[155 147 139 109 144 135] 109

[[150 111 121 140 114 138 116]
 [113 138 131 111 136 129 136]
 [132 133 143 105 137 136 125]] 137

[[105 131 144 135 118 133]
 [120 155 121 137 134 126]] 137

[132 112 153 109] 112

[[117 147 104 112 114 123]
 [127 153 105 109 118 137]
 [117 117 115 114 150 128]] 114

[[101 113 138 146 108 151]
 [135 120 123 144 155 101]] 144
---
[143 133 103 135 136 132 127] >> 143
[ 99 101 108 124 129 141] >> 99
[112 154 119 120 141 132] >> 112
[104 116 147 127] >> 104
[122 115 115 136 135 150] >> 122
[122 130 157 123 135 123] >> 122
---
127	133	147	118
117	151	152	101
110	100	138	138
→ 147

139	131	126	156	128	129	121 → 126

110	99	144	112	100 → 144

100	128	130	132	142 → 130

139	120	153	126	144
125	144	110	113	105
→ 153

134	135	108	121
124	124	103	116
127	131	108	120
→ 108

116	107	127	134
117	105	121	113
145	150	127	145
→ 127

152	149	126	112
147	147	125	121
109	101	107	153
→ 126

106	149	99	108	107	151	109 → 99
---
array([[134, 129, 129, 131, 130, 134, 129, 132, 149, 129, 129, 129, 129,
        130, 132, 146],
       [134, 129, 129, 131, 130, 134, 129, 132, 149, 129, 129, 129, 129,
        130, 132, 147],
       [135, 129, 129, 130, 130, 134, 129, 132, 148, 129, 129, 129, 129,
        130, 132, 148],
       [150, 128, 128, 128, 130, 131, 130, 129, 139, 128, 128, 128, 130,
        130, 133, 152],
       [139, 129, 128, 129, 130, 133, 130, 130, 145, 129, 129, 128, 129,
        130, 133, 150],
       [133, 129, 129, 131, 130, 135, 129, 133, 149, 129, 129, 129, 129,
        130, 132, 145],
       [139, 129, 128, 129, 130, 133, 130, 130, 145, 129, 129, 128, 129,
        130, 133, 150],
       [132, 129, 130, 132, 129, 135, 129, 134, 150, 129, 130, 129, 129,
        130, 132, 143],
       [128, 129, 144, 136, 129, 134, 128, 139, 144, 129, 131, 131, 128,
        129, 129, 133],
       [136, 129, 129, 130, 130, 134, 129, 131, 147, 129, 129, 129, 129,
        130, 133, 148],
       [140, 129, 128, 129, 130, 133, 130, 130, 144, 129, 129, 128, 129,
        130, 133, 151],
       [131, 129, 131, 133, 129, 135, 129, 135, 150, 129, 130, 130, 129,
        130, 131, 141]]) ans = 146

array([[140, 141, 124, 115, 119, 134, 142, 133, 117],
       [131, 120, 107, 106, 105, 113, 124, 136, 146],
       [139, 146, 149, 149, 144, 138, 130, 122, 114],
       [134, 118, 118, 134, 139, 127, 115, 124, 138],
       [131, 104, 136, 144, 109, 123, 147, 121, 112],
       [122, 105, 126, 153, 137, 110, 113, 143, 151],
       [107, 107, 141, 158, 129,  98, 113, 148, 155],
       [111, 123, 137, 146, 135, 120, 111, 118, 134]]) ans = 117

array([[115, 121, 129, 112, 141, 138, 122, 143, 147, 115, 120],
       [121, 142, 138, 111, 153, 137, 128, 132, 127, 136, 132],
       [118, 134, 140, 148, 128, 130, 148, 110, 123, 132, 126],
       [113, 122, 142, 139, 126, 134, 150, 124, 148, 123, 129],
       [149, 127, 127, 136, 144, 120, 137, 115, 112, 112, 123],
       [118, 120, 128, 112, 140, 136, 124, 145, 148, 114, 123],
       [126, 143, 133, 106, 150, 134, 119, 135, 123, 141, 135],
       [132, 126, 124, 106, 126, 130, 117, 148, 140, 133, 141],
       [131, 132, 137, 146, 118, 124, 149, 114, 127, 141, 140],
       [119, 119, 131, 152, 119, 127, 143, 115, 129, 116, 116],
       [129, 122, 138, 149, 119, 126, 153, 116, 132, 123, 131],
       [138, 126, 137, 111, 148, 132, 136, 137, 138, 114, 132]]) ans = 120

array([[129, 134, 123, 130, 129, 131, 133],
       [130, 138, 136, 132, 120, 128, 123],
       [124, 134, 125, 133, 125, 128, 129],
       [132, 136, 142, 125, 119, 124, 115],
       [121, 118, 133, 128, 130, 123, 123],
       [133, 124, 118, 125, 134, 133, 139],
       [128, 136, 109, 143, 127, 138, 150],
       [130, 126, 121, 126, 131, 130, 133]]) ans = 133

array([[127, 129, 124, 123, 139, 131, 120, 136],
       [121, 112, 127, 124, 112, 109, 132, 126],
       [137, 125, 135, 136, 116, 125, 140, 118],
       [128, 128, 127, 124, 136, 129, 124, 129],
       [127, 137, 132, 138, 120, 141, 128, 118],
       [119, 110, 123, 115, 123, 103, 128, 134]]) ans = 136

array([[135, 123, 118, 131, 132, 127, 125, 138, 134, 129, 124],
       [124, 131, 131, 125, 129, 133, 124, 136, 124, 131, 136],
       [125, 121, 128, 126, 138, 124, 131, 128, 129, 138, 137],
       [123, 133, 131, 126, 129, 136, 123, 134, 121, 134, 137],
       [108, 145, 131, 122, 133, 135, 153,  98, 102, 132, 151],
       [130, 130, 126, 133, 132, 132, 133, 124, 128, 131, 127],
       [119, 128, 138, 140, 108, 138, 125, 132, 145, 138, 136],
       [125, 130, 130, 128, 127, 129, 130, 122, 124, 128, 131],
       [123, 141, 140, 104, 116, 139, 150, 128, 128, 113, 131]]) ans = 124

array([[128, 125, 133, 132, 149, 121, 138, 116, 124],
       [127, 121, 120, 134, 125, 141, 122, 138, 126],
       [130, 138, 129, 132, 119, 134, 114, 116, 117],
       [116, 110, 126, 124, 113, 133, 130, 116, 138],
       [133, 127, 134, 127, 135, 124, 132, 131, 148],
       [126, 134, 124, 140, 143, 127, 127, 155, 106],
       [123, 123, 125, 115, 115, 132, 129, 117, 138],
       [122, 154, 124, 125, 111, 121, 119, 127, 120],
       [119, 131, 120, 127, 141, 138, 113, 126, 112]]) ans = 124

array([[146, 120, 101, 123, 128, 140],
       [138, 118, 119, 132, 133, 139],
       [118, 148, 112, 120, 129, 140],
       [133, 137, 120, 129, 137, 138],
       [122, 125, 113, 129, 139, 137],
       [137, 126, 121, 125, 126, 140]]) ans = 140
